In the data rows, the value 128 means zero.
Each row of this table is followed by its label. One hidden rule gives the labels. It looks at one to three of the table's principal directions, none of them among the few with the most spread.
tensor([141, 157, 212, 136,  88, 102, 113, 108, 139, 146, 154, 149, 144, 143,
        143, 108,  98, 155, 103, 171, 105, 115, 147, 107, 150, 146, 109, 167,
        138, 125, 104, 126,  52, 118, 186, 142, 155, 183,  82, 133,  96, 125,
        123,  40, 150, 114, 181]) 3
tensor([110,  92,  68, 120, 184, 126, 160, 112, 153, 110, 109,  80,  87,  79,
        129, 146, 151,  98, 177,  68, 159, 120,  85, 198,  85, 121, 208, 114,
         53, 124, 146,  87, 191, 112, 104,  89, 123,  81, 203, 136, 145, 162,
        138, 179, 106, 149,  81]) 5
tensor([113, 114, 126, 139, 150, 125, 163, 105, 164,  94, 115, 109, 149, 146,
        111, 154, 128, 136, 112,  93, 110, 112, 125, 175, 137, 142, 175, 151,
        143, 124, 132, 118, 129, 130,  99, 131, 132, 118, 111, 115, 135, 142,
        107, 115, 101,  94, 109]) 1
tensor([135, 166, 128, 101, 173,  87, 138,  75, 146, 143, 124, 113, 109,  51,
        118, 129,  97, 101, 170, 104, 145, 116,  85, 132, 120, 170, 169, 133,
         44, 112,  94,  69, 153, 111, 109, 100,  95,  86, 197, 129, 104, 174,
        159, 132, 139, 131, 155]) 5
tensor([123, 119,  78,  82, 170, 111, 143, 108, 123,  92, 149, 125,  69,  91,
        142, 139, 116, 149, 157, 153, 163, 170, 129, 171,  92, 114, 113,  50,
         63, 122, 119, 141, 204, 138,  92, 103, 141, 123, 176, 127, 135, 171,
        134, 154, 199, 165, 124]) 4
tensor([123,  77, 135, 181, 106, 163, 151, 132, 146,  70, 121, 125, 198, 199,
         82, 153, 141, 157,  58,  93, 101,  98, 149, 134, 133, 134, 128, 167,
        210, 132, 151, 200,  95, 141, 124, 164, 159, 124,  75, 132, 145, 118,
         76,  87,  76,  95, 114]) 1
tensor([134, 114, 155, 160, 108, 139, 141, 128, 152, 108, 122, 149, 142, 158,
        122, 130, 150, 139, 109, 119, 121, 104, 141, 134, 160, 132, 147, 157,
        153, 131, 137, 143,  75, 117, 160, 146, 145, 143, 107, 134, 131, 115,
        120,  88,  83, 112, 130]) 5
tensor([120, 164,  78,  92, 159,  83, 156,  73, 110, 162, 144, 118,  31,  36,
        173, 157, 121,  96, 214, 127, 175, 158,  86, 132,  87, 103, 164,  79,
         21, 132,  70,  10, 209, 116, 115,  86, 103,  91, 213, 127,  66, 178,
        194, 169, 194, 178, 149]) 1
tensor([158,  48, 193, 185,  92, 187,  91, 175, 139, 118, 110, 154, 148, 190,
         95, 114, 182, 152, 102, 125, 120, 108, 173, 134, 157, 116,  88, 122,
        184, 146, 188, 236,  40, 127, 192, 157, 138, 167,  98, 167, 215,  49,
         74,  96,  13, 152, 111]) 1
tensor([ 91,  95,  59, 132, 178,  95, 184, 108, 149,  70, 130,  87, 121, 100,
        123, 160, 122, 117, 135,  76, 156, 115, 100, 205,  77, 108, 203, 108,
         63, 137, 137, 131, 158, 129, 113,  90, 152,  86, 170, 124, 134, 169,
         95, 151, 139, 147,  98]) 3
tensor([107, 126, 124, 139, 114, 113, 137, 141, 138, 127, 146, 114, 149, 142,
        137, 122, 110, 127, 113, 123, 119, 120, 135, 139, 127, 107, 149, 145,
        141, 123, 137, 128, 115, 112, 159, 131, 162, 125, 105, 122, 108, 118,
        119, 108, 119, 127, 121]) 1
tensor([ 83, 111,  85, 122, 106, 133, 143, 169, 125, 184, 134,  85, 113, 136,
        167, 106, 133, 100, 141, 120, 152, 143, 126, 125, 104,  75, 153, 154,
        143, 138, 153,  60, 176, 113, 160, 107, 180, 105, 122, 120,  79, 136,
        141, 149, 161, 122, 100]) 4
tensor([135, 116, 133, 174,  78, 160, 123, 173,  97, 133, 116, 161, 125, 171,
        143, 119, 176, 127, 128, 135, 112, 116, 127,  97, 143,  84, 125, 142,
        181, 149, 149, 148,  97, 125, 164, 151, 145, 150, 102, 131, 129,  68,
        116, 142, 102, 125, 102]) 3
tensor([139, 146, 133,  78, 174, 102, 105,  99, 120, 170, 134, 104,  70,  70,
        124, 124,  91, 127, 185, 152, 134, 165, 100, 123,  84, 134, 102,  75,
         63, 111, 109,  89, 200, 142,  96,  93,  97, 111, 175, 135, 146, 150,
        150, 164, 194, 156, 145]) 2
tensor([134, 161, 144, 183, 100, 113, 135, 142,  92, 119, 101, 187, 132, 140,
        134, 121, 162, 113, 139, 135, 100,  99,  80,  91, 147, 105, 168, 152,
        128, 154, 108, 127,  75, 129, 158, 133, 129, 136, 124, 112, 121,  75,
         93, 137, 132,  97, 114]) 4
tensor([134,  87,  97,  94, 128, 161, 115, 139, 132, 104, 172,  89, 127, 135,
        133, 127, 107, 165, 111, 136, 149, 151, 176, 155,  96, 123,  69,  89,
        157, 104, 165, 192, 193, 119, 111, 147, 161, 131, 133, 151, 126, 154,
        155, 128, 131, 179, 127]) 5
tensor([140, 110, 125,  78, 137, 169,  51, 207,  97, 189, 137,  80, 133, 136,
        122,  76, 101, 120, 142, 153, 102, 159, 146, 111, 117, 111,  48,  86,
        167,  99, 190, 178, 203, 134,  93, 138, 113, 125, 123, 132, 191,  80,
        139, 196, 111, 150,  87]) 5
tensor([150, 150, 132, 134, 111, 127, 130, 113, 108, 116, 137, 162, 112, 120,
        128, 133, 129, 138, 134, 144, 129, 127, 122,  90, 130, 131, 106, 123,
        125, 126, 106, 136, 116, 130, 135, 139, 120, 137, 137, 136, 107, 130,
        150, 122, 149, 142, 155]) 2
tensor([170, 195, 202, 125, 114,  99, 102,  79, 105, 162, 119, 199, 104,  94,
        130, 137, 125, 129, 147, 174, 125, 136, 128,  65, 168, 167,  86, 116,
         97, 146,  57,  97,  53, 144, 139, 130,  57, 166, 130, 130, 117, 117,
        145,  98, 148, 134, 203]) 4
tensor([143, 117, 123, 119, 155, 128, 115, 112, 118, 111, 120, 142, 109,  93,
        123, 140, 143, 126, 151, 126, 151, 138, 131, 155, 129, 138, 119,  74,
         83, 140, 121, 159, 141, 127, 107, 121,  98, 121, 175, 135, 159, 124,
        115, 147, 103, 160, 125]) 3
tensor([137, 121, 141, 148, 146, 126, 115, 137, 118, 137,  87, 155, 115, 100,
        109, 123, 161, 100, 161, 110, 138, 119, 104, 133, 141, 130, 151, 109,
         84, 152, 133, 140,  88, 126, 144, 105,  88, 117, 168, 134, 176,  85,
         91, 159,  76, 140, 109]) 3
tensor([136, 136, 187, 194,  93, 114, 142, 134, 133,  79, 115, 176, 181, 186,
         99, 132, 131, 152,  77, 127,  71,  81, 121, 113, 154, 131, 150, 179,
        172, 140, 129, 191,   0, 141, 177, 147, 140, 174,  57, 125, 153,  74,
         62,  76,  97,  95, 135]) 5
tensor([125, 122, 143, 163, 110, 146, 161, 108, 151, 124,  88, 154, 123, 143,
        114, 144, 170, 125, 124, 101, 133, 116, 117, 116, 147, 144, 166, 182,
        148, 145, 117,  87,  78, 125, 149, 123, 122, 135, 116, 131, 110, 129,
        122, 108, 103,  96, 126]) 4
tensor([131,  98, 132, 172,  85, 154, 147, 145, 128,  70, 129, 158, 158, 167,
        120, 131, 153, 153,  84, 114, 129, 102, 152, 134, 136, 122, 131, 159,
        169, 144, 152, 207,  46, 117, 178, 149, 163, 164,  98, 143, 121, 104,
         92,  91,  84, 141, 120]) 4
tensor([136, 180, 187, 103, 161,  75, 116,  97, 134, 182, 116, 129,  95,  97,
        124, 117,  89, 114, 169, 156,  90, 134,  85, 112, 137, 143, 143, 127,
         72, 116,  88,  53, 127, 149, 108, 101,  90, 134, 129, 109, 148, 129,
        126, 124, 181,  90, 153]) 4
tensor([129, 149, 155, 163,  99, 109, 147, 127, 130,  94, 128, 168, 156, 152,
        119, 132, 123, 143,  98, 129, 107, 103, 132, 114, 148, 129, 142, 161,
        152, 139, 122, 161,  29, 127, 173, 135, 137, 161,  86, 125, 115,  99,
         98,  92, 116, 122, 145]) 2
tensor([102,  95,  73, 146, 144, 138, 175, 130, 151,  91, 114, 108, 112, 140,
        137, 143, 164, 121, 135,  90, 142, 116, 104, 176, 109, 105, 198, 143,
        119, 130, 147, 102, 168, 121, 118, 116, 165, 103, 146, 122, 123, 153,
        126, 147, 129, 108,  81]) 4
tensor([118, 183, 204, 159, 110,  88,  99, 146, 108, 155, 101, 173, 178, 170,
        116, 114, 109, 128, 105, 170,  49, 128, 112,  96, 170, 124, 130, 147,
        171, 146, 101, 130,  50, 152, 140, 132, 110, 162,  45,  85, 156,  44,
         48, 113, 141,  60, 122]) 2
tensor([121, 101,  92, 143,  95, 162, 148, 139, 121, 110, 143, 122, 114, 155,
        139, 138, 145, 149, 120, 123, 138, 138, 138, 117,  99,  97, 117, 137,
        177, 125, 146, 136, 160, 120, 144, 142, 171, 128, 115, 141,  90, 133,
        148, 132, 143, 146, 114]) 2
tensor([150, 147, 143, 111, 147, 100, 128,  81, 142, 121, 140, 148,  99,  65,
        135, 138, 122, 122, 156, 125, 168, 123, 135, 144, 140, 160, 135, 103,
         52, 128,  98, 118,  93, 106, 149, 114,  95, 129, 184, 147, 115, 153,
        159, 105, 103, 178, 174]) 5
tensor([112,  86,  93, 166, 103, 178, 144, 186, 127, 132, 103,  94, 153, 185,
        134, 121, 177, 109, 112,  84, 114,  94, 113, 130, 119,  95, 165, 184,
        200, 138, 186, 124, 140, 132, 125, 142, 154, 118, 100, 127, 137, 108,
        125, 167,  93,  94,  70]) 3
tensor([140, 146, 157, 102, 113, 128, 101, 142, 126, 117, 159, 133, 154, 146,
        124,  99,  81, 165,  99, 170,  99, 139, 157, 118, 139, 143,  75, 126,
        164,  99, 140, 189, 123, 122, 130, 151, 153, 161,  92, 126, 126, 118,
        125,  98, 148, 128, 141]) 4
tensor([106,   7,  63, 184, 161, 175, 144, 189, 140,  72,  87,  89, 154, 169,
         72, 149, 192, 112, 109,  47, 152, 102, 126, 189,  80,  88, 160,  99,
        137, 159, 218, 230, 112, 155, 133, 105, 131,  86, 143, 156, 249,  90,
         47, 195,  34, 161,  49]) 5
tensor([151,  73, 130, 169, 145, 163, 115, 115, 131,  93, 100, 144, 121, 144,
         95, 149, 190, 150, 132, 119, 146, 125, 117, 138,  99, 135, 116,  93,
        131, 146, 142, 179, 148, 148, 119, 129, 123, 111, 157, 156, 192, 121,
        101, 144, 115, 139, 115]) 2
tensor([158, 113, 176, 181, 117, 125, 140,  93, 156,  55, 125, 165, 156, 136,
        105, 133, 150, 166, 101, 114, 130,  75, 122, 148, 129, 167, 155, 161,
        120, 136, 133, 204,  34, 113, 180, 140, 151, 157, 135, 158, 140, 129,
         97,  64,  95, 136, 155]) 4
tensor([ 93,  93,  72, 137, 132, 145, 134, 177, 104, 110, 116, 116, 136, 150,
        131, 130, 145, 120, 128, 115, 123, 150, 128, 163, 116,  76, 143,  94,
        152, 143, 162, 164, 177, 126, 112, 124, 155, 107, 124, 108, 148,  85,
         76, 181, 109, 129,  54]) 5
tensor([147, 153, 200, 124, 111, 129,  98, 136, 154, 138, 125, 161, 161, 151,
        131, 104, 126, 139, 101, 155, 106, 117, 170, 132, 203, 166, 111, 151,
        159, 121, 130, 148,  45, 114, 151, 152, 111, 176,  84, 122, 147,  97,
        126,  78,  71, 104, 148]) 2
tensor([101, 110,  73, 117, 167, 108, 157,  96, 142, 124, 127,  98,  68,  82,
        164, 153, 153, 111, 180, 109, 171, 147,  99, 193,  82, 102, 193,  93,
         52, 136, 113,  55, 209, 112, 118,  90, 144,  94, 191, 127, 110, 170,
        147, 159, 159, 150, 101]) 5
tensor([105, 132, 108, 167,  99, 138, 164, 147, 132, 147,  94, 132, 128, 150,
        141, 125, 170,  93, 130,  95, 124, 101,  91, 102, 133, 108, 195, 205,
        146, 143, 130,  55,  98, 121, 159, 118, 143, 120, 113, 118,  93, 125,
        136, 136, 125,  83, 102]) 4
tensor([132, 138, 144,  81, 116, 136,  94, 138, 131, 136, 166, 124, 132, 144,
        159, 117, 101, 153, 102, 179, 121, 166, 190, 143, 152, 135,  68, 101,
        151, 105, 122, 142, 143, 123, 117, 152, 135, 173,  88, 120, 124, 135,
        157,  97, 136, 139, 140]) 2
tensor([180, 206, 204, 132, 147, 102, 115,  62, 124, 209,  73, 172,  90,  51,
         98, 127, 136,  78, 198, 114, 127,  97,  58,  38, 168, 199, 148, 171,
         63, 136,  61,  15,  78, 137, 117, 106,  14, 104, 191, 137, 118, 136,
        177, 137, 121,  99, 198]) 3
tensor([139, 201, 149, 106, 145,  87, 114, 100, 105, 204, 106, 147,  95,  65,
        148, 124, 124,  72, 183, 138, 135, 128,  87,  81, 157, 147, 147, 131,
         61, 140,  68,  17, 129, 134, 108, 106,  55, 108, 170, 109, 104, 138,
        168, 153, 154, 108, 164]) 3
tensor([111,  84, 137, 143, 184, 113, 101, 150, 127, 106,  99, 103, 164, 142,
         75, 119, 117, 135, 121, 124,  95, 133,  96, 175,  91, 120, 136,  81,
        108, 137, 160, 207, 159, 160,  96, 102, 137,  99, 132, 116, 235,  89,
         14, 161, 133, 104,  74]) 3
tensor([141, 134, 180, 122, 121, 141,  90, 157, 130, 187, 118, 119, 140, 148,
        121, 106, 120, 112, 135, 136,  90, 124, 140, 109, 172, 129, 107, 137,
        163, 117, 143, 115, 117, 130, 121, 147,  98, 137, 100, 122, 163,  81,
        132, 131,  75, 106, 122]) 1
tensor([144, 114, 166, 142,  98, 150, 115, 138, 137, 169, 109, 153,  97, 116,
        154, 111, 181, 112, 151, 128, 171, 120, 152, 125, 160, 132, 130, 144,
        115, 157, 139, 104,  57, 106, 192, 121, 114, 160, 145, 153, 125, 110,
        146, 111,  75, 154, 144]) 4
tensor([158, 126, 164, 156, 136, 130, 127,  80, 156, 122, 109, 149, 103, 100,
        144, 140, 186, 128, 161, 114, 159,  96, 111, 154, 140, 162, 172, 138,
         89, 143, 112,  95, 107, 106, 149, 128, 112, 129, 180, 152, 127, 145,
        157, 106,  96, 134, 149]) 2
tensor([125, 127, 119, 152, 129, 107, 168,  92, 147, 110, 127, 152,  88,  97,
        146, 142, 157, 120, 160, 111, 166, 112, 109, 149, 134, 118, 189, 132,
         74, 142, 107,  86, 118, 101, 166, 114, 150, 110, 178, 136,  89, 150,
        140, 106, 124, 139, 140]) 5
tensor([167, 172, 215, 117, 100, 112,  98,  91, 134, 165, 144, 175, 107, 101,
        149, 117, 118, 142, 144, 171, 134, 129, 160, 102, 180, 163,  91, 129,
        113, 130,  91, 111,  55, 107, 173, 143, 100, 178, 127, 142, 101, 116,
        161,  66, 108, 150, 197]) 3
tensor([ 97,  84,  87, 115, 150, 132, 139, 159, 133, 102, 126, 105, 128, 137,
        112, 126, 117, 130, 116, 118, 134, 153, 140, 170, 103, 102, 130,  99,
        113, 127, 159, 172, 141, 135, 126, 104, 152, 124, 123, 123, 167, 122,
         79, 148, 124, 144,  84]) 4
tensor([105, 138,  62, 134, 106, 137, 168, 141, 114, 109, 132, 128, 124, 128,
        156, 135, 144, 111, 127, 105, 144, 121, 116, 123, 122, 103, 167, 158,
        140, 131, 127,  97, 151, 109, 129, 131, 156, 113, 136, 115,  63, 147,
        155, 148, 140, 124, 104]) 4
tensor([126, 156, 114,  95, 152, 101, 119, 126, 108, 159, 130, 128,  89,  84,
        148, 122, 114, 106, 171, 144, 140, 149, 112, 130, 126, 116, 128,  87,
         75, 132, 111,  92, 161, 131, 109, 106, 101, 118, 163, 116, 127, 128,
        141, 166, 158, 145, 130]) 4
tensor([122,  82, 135, 150, 140, 171, 109, 185, 157, 129,  76, 125, 171, 157,
        100, 100, 179, 100, 115,  87, 129, 105, 142, 164, 179, 143, 159, 151,
        156, 137, 190, 169,  89, 113, 134, 130, 114, 116, 128, 127, 203,  80,
         87, 150,   8,  99,  67]) 2
tensor([120,  86, 157, 202,  84, 149, 142, 168, 155,  83, 111, 154, 185, 193,
        110, 114, 167, 141,  79, 101, 114,  78, 146, 146, 158, 116, 167, 186,
        186, 147, 178, 204,  13, 106, 210, 146, 178, 153,  81, 140, 150,  71,
         67,  82,  42, 113, 102]) 2
tensor([110, 103,  74, 135, 170, 138, 165, 135, 152, 119,  91,  89, 125, 117,
        104, 130, 151,  93, 148,  64, 140,  99,  77, 150, 108, 132, 199, 159,
        105, 125, 158,  92, 173, 132,  92, 102, 125,  69, 172, 124, 147, 159,
        130, 180, 117,  96,  86]) 4
tensor([110,  81, 107, 163, 109, 162, 125, 201, 129,  98, 101, 138, 187, 165,
        104, 110, 161, 112,  87,  88, 138, 106, 161, 149, 157, 114, 138, 144,
        172, 153, 194, 223,  41, 115, 171, 131, 135, 133, 104, 133, 174,  65,
         65, 145,  19, 142,  79]) 2
tensor([137, 130, 132, 112, 150, 126, 118, 118, 135, 139, 118, 124, 112, 101,
        109, 117, 119, 127, 149, 127, 136, 136, 112, 121, 113, 148, 122, 121,
        101, 118, 131, 125, 142, 127, 124, 109, 114, 116, 156, 139, 143, 137,
        133, 141, 140, 137, 132]) 2
tensor([136, 133, 117, 111, 177,  96, 160,  64, 163,  74, 155, 103, 144, 117,
         90, 161,  79, 155, 104, 115, 127, 114, 118, 141, 103, 170, 129, 120,
         99,  97, 102, 136, 166, 153,  72, 130, 127,  93, 141, 130, 130, 208,
        143,  97, 177, 114, 173]) 5
tensor([162, 149, 157,  88, 164, 115, 109,  99, 155, 177, 123, 114,  93,  61,
        103, 108, 103, 101, 170, 115, 154, 118, 111,  97, 130, 182, 116, 135,
         54, 102, 120,  83, 112, 124, 132, 101,  66, 109, 187, 159, 148, 167,
        192, 131, 117, 156, 181]) 2
Here are more rows. What is the label of each one?
tensor([181, 165, 188, 129, 140,  96, 107,  61, 124, 133, 118, 206,  69,  42,
        128, 133, 151, 128, 184, 152, 184, 126, 122, 109, 150, 177, 112,  83,
         24, 153,  74, 126,  49, 112, 176, 105,  65, 147, 212, 163, 130, 131,
        148, 102, 116, 192, 205]) >> 2
tensor([109, 149, 130, 111, 154,  96, 133, 122, 134, 137, 129, 105, 143, 124,
        123, 125,  91, 120, 127, 130,  98, 130, 107, 143, 125, 129, 151, 132,
        115, 116, 117, 102, 155, 137,  97, 117, 130, 113, 115, 102, 132, 135,
        108, 132, 157,  92, 117]) >> 3
tensor([ 86, 111,  65, 105, 102, 166, 146, 214, 116, 145, 128,  95, 161, 183,
        123,  97, 106, 115,  89, 116, 114, 145, 155, 102, 140,  89, 105, 164,
        217, 116, 188, 145, 155, 136, 111, 136, 164, 119,  70, 103, 112, 113,
        121, 169, 132,  97,  78]) >> 4
tensor([ 88, 113,  95, 136, 130, 118, 153, 160, 143,  84, 136, 103, 178, 164,
        121, 123, 103, 135,  86, 109, 101, 119, 133, 170, 122, 108, 165, 150,
        159, 118, 159, 169, 121, 121, 130, 129, 177, 124,  86, 105, 130, 117,
         81, 124, 118, 105,  83]) >> 2
tensor([119,  90, 112, 142,  97, 164, 103, 206, 110, 158, 118, 127, 115, 138,
        154,  96, 170,  99, 147, 117, 144, 128, 150, 142, 142,  78, 132, 120,
        143, 146, 186, 156,  98,  99, 186, 126, 138, 144, 133, 141, 152,  58,
        119, 166,  47, 171,  77]) >> 5
tensor([145, 112, 177, 184,  98, 147, 108, 159, 107, 137,  98, 162, 153, 156,
        107, 115, 161, 119, 126, 118,  99,  95, 117, 105, 160, 113, 134, 144,
        159, 154, 146, 174,  64, 127, 162, 147, 122, 137, 116, 132, 164,  52,
         73, 123,  57, 113, 110]) >> 1
tensor([102,  88,  72, 136, 134, 164, 153, 142, 144, 104, 120,  77, 159, 161,
        114, 142, 139, 127,  99,  85, 124, 123, 122, 147,  95, 123, 151, 161,
        175, 115, 158, 125, 189, 131,  93, 134, 157,  95, 114, 125, 122, 156,
        130, 149, 122, 102,  84]) >> 2
tensor([153, 150, 165,  99, 121, 121,  87, 117, 113, 174, 161, 118, 111, 108,
        143, 122,  94, 134, 146, 162, 117, 144, 145, 103, 127, 131,  75,  99,
        123, 109, 110, 115, 149, 125, 126, 143, 105, 141, 129, 139, 121, 123,
        170, 118, 135, 160, 166]) >> 1
tensor([120, 142,  93, 107, 163, 114, 148,  99, 136, 133, 120, 107, 108,  84,
        132, 140, 124, 103, 158, 102, 146, 128,  97, 143, 117, 142, 168, 127,
         79, 120, 108,  70, 183, 120,  90, 110, 110,  88, 178, 119, 106, 170,
        156, 153, 141, 121, 123]) >> 3
tensor([116, 146, 112, 107, 117, 131, 112, 175, 111, 162, 129, 120, 144, 121,
        149, 100, 120,  99, 131, 126, 133, 128, 146, 122, 158, 116, 122, 132,
        144, 133, 152, 128, 121, 113, 130, 131, 118, 127, 124, 113, 116, 101,
        136, 158,  97, 133, 112]) >> 3
tensor([121, 140, 128, 111,  90, 145,  97, 206,  89, 179, 142, 112, 128, 162,
        164,  92, 115, 116, 130, 156,  92, 138, 145, 104, 140,  78,  93, 130,
        185, 125, 166, 135, 129, 132, 135, 145, 135, 164,  76, 114, 131,  69,
        137, 166, 129, 131,  99]) >> 3
tensor([127,  85, 162, 143, 105, 144, 120, 132, 153, 131, 134, 135, 117, 142,
        142, 120, 155, 143, 122, 137, 151, 133, 166, 161, 142, 118, 126, 127,
        126, 139, 143, 143,  91, 105, 188, 130, 164, 157, 123, 148, 135, 116,
        113,  77,  86, 148, 129]) >> 3
tensor([134,  19,  97, 156, 136, 190, 120, 137, 146,  51, 140, 104, 141, 163,
        115, 159, 179, 166, 100, 100, 154, 132, 177, 213, 100, 113, 112,  72,
        153, 130, 178, 237, 169, 116, 123, 156, 165, 123, 145, 162, 188, 122,
         99, 121,  41, 180,  81]) >> 1
tensor([150, 138, 172, 152,  71, 171, 107, 159, 122, 148, 117, 157, 153, 185,
        135,  97, 156, 152, 103, 156, 105, 114, 143,  76, 160, 138,  93, 183,
        224, 131, 151, 144,  96, 128, 149, 164, 149, 167,  76, 131, 111,  99,
        139, 110, 134,  87, 134]) >> 4
tensor([131, 152, 145, 146, 129, 132, 140, 107, 138, 201,  79, 112, 126,  96,
        105, 118, 143,  74, 161,  80, 132,  94,  63,  63, 128, 163, 178, 215,
        114, 132, 110,  15, 125, 125, 130, 106,  89,  79, 161, 133,  94, 153,
        162, 142, 125,  78, 143]) >> 3
tensor([ 99,  66,  83, 156, 118, 170, 136, 192, 134,  70, 126,  93, 187, 207,
        107, 121, 139, 149,  66, 105,  96, 119, 139, 162,  98,  98, 135, 151,
        203, 118, 194, 215, 141, 137, 123, 144, 189, 130,  71, 123, 170, 106,
         75, 141, 108, 105,  55]) >> 2
tensor([141, 108, 127, 114, 140, 160,  97, 151, 123, 151, 118, 110, 127, 131,
        121, 122, 142, 121, 140, 122, 128, 136, 142, 132, 134, 132,  99, 103,
        150, 124, 156, 143, 163, 133,  97, 137,  99, 119, 137, 135, 168, 109,
        140, 166,  89, 138, 109]) >> 5
tensor([114,  79, 169, 175,  90, 180, 116, 191, 147, 136,  91, 123, 180, 228,
         99,  92, 161, 152,  80, 130,  79, 115, 132, 117, 140, 115, 126, 194,
        240, 133, 191, 171, 100, 142, 153, 145, 185, 152,  45, 123, 172,  76,
         61, 112, 112,  51,  75]) >> 4
tensor([105, 123,  98, 136, 116, 110, 172, 116, 153,  54, 167, 142, 123, 164,
        166, 144, 130, 170,  99, 151, 130, 133, 152, 184, 131,  98, 160, 121,
        137, 119, 121, 141, 140, 112, 145, 144, 208, 151,  99, 113,  89, 155,
        128,  80, 168, 118, 118]) >> 2
tensor([ 93,  50,  86, 135,  98, 201, 106, 241, 105, 125, 125,  83, 172, 226,
        118,  94, 139, 147,  80, 132,  89, 153, 161, 143, 109,  63,  84, 126,
        249, 123, 223, 220, 189, 142, 112, 153, 198, 136,  55, 115, 178,  66,
         65, 174, 111, 104,  29]) >> 4
tensor([149, 156, 184, 106, 146, 112,  94, 109, 148, 159, 129, 115, 137, 108,
        127, 113, 105, 124, 137, 140, 105, 119, 126, 135, 146, 169, 126, 137,
        108, 108, 117, 107, 114, 122, 118, 130,  95, 143, 128, 129, 148, 129,
        146, 109, 110, 117, 149]) >> 5
tensor([142, 139, 183, 172,  94, 121, 136, 113, 136, 118, 118, 175, 144, 151,
        116, 124, 141, 145, 109, 139, 115, 103, 123,  95, 152, 141, 135, 170,
        146, 142, 112, 139,  44, 126, 180, 137, 143, 154, 102, 135, 114, 110,
        104,  73, 125, 105, 158]) >> 4
tensor([144, 105,  69, 124, 185, 146, 165,  73, 138,  87, 103, 108, 121,  93,
         69, 172, 139, 121, 137,  70, 164, 117,  89, 116,  87, 175, 134, 117,
         94, 122, 114, 123, 199, 160,  44, 115,  84,  53, 199, 144, 142, 207,
        152, 168, 145, 125, 142]) >> 4
tensor([103, 116,  79, 139, 132, 137, 164, 132, 132, 116, 112, 109, 142, 136,
        117, 139, 138, 111, 116,  91, 140, 118, 108, 123, 109, 124, 161, 162,
        139, 135, 134, 104, 150, 135, 110, 117, 140,  95, 131, 119, 107, 157,
        125, 148, 143, 103, 110]) >> 4
tensor([115, 216,  90,  95, 138,  63, 180,  54, 123, 129, 145, 156,  75,  44,
        183, 152, 108, 107, 179, 134, 169, 138,  97, 127, 136, 139, 187, 129,
         50, 132,  48,  11, 157,  96, 120, 104, 117, 109, 186, 103,   5, 191,
        193, 127, 200, 136, 170]) >> 2
tensor([ 81,  92,  75, 130, 147, 134, 158, 144, 136, 145, 121,  57, 138, 165,
        115, 150, 118, 112, 113,  96, 109, 139, 105, 137,  76,  90, 155, 145,
        157, 124, 143,  74, 206, 163,  84, 111, 150,  84,  95, 110, 137, 154,
        114, 163, 171,  87,  88]) >> 5
tensor([ 85, 111, 134, 146, 110, 129, 136, 183, 148, 131, 117,  97, 180, 187,
        130, 101, 119, 121,  85, 118,  82, 113, 128, 155, 135, 104, 171, 190,
        178, 124, 168, 132,  95, 124, 153, 126, 179, 147,  56, 103, 141,  97,
         74, 112, 113,  71,  74]) >> 4
tensor([138, 182, 155, 145, 107,  94, 159,  65, 141, 134, 147, 142, 127, 115,
        148, 148, 113, 131, 131, 128, 122,  98, 105,  94, 140, 149, 162, 180,
        126, 122,  72,  48, 119, 115, 138, 144, 135, 120, 127, 124,  42, 172,
        180,  76, 167,  99, 186]) >> 1
tensor([131, 197, 180,  60, 137,  61, 103,  82, 129, 122, 188, 147, 110, 115,
        170, 132,  50, 178, 111, 227, 100, 183, 174, 152, 139, 146,  69,  73,
         94, 104,  62, 122, 116, 141, 115, 129, 126, 207,  74, 103, 111, 152,
        139,  65, 225, 138, 187]) >> 2
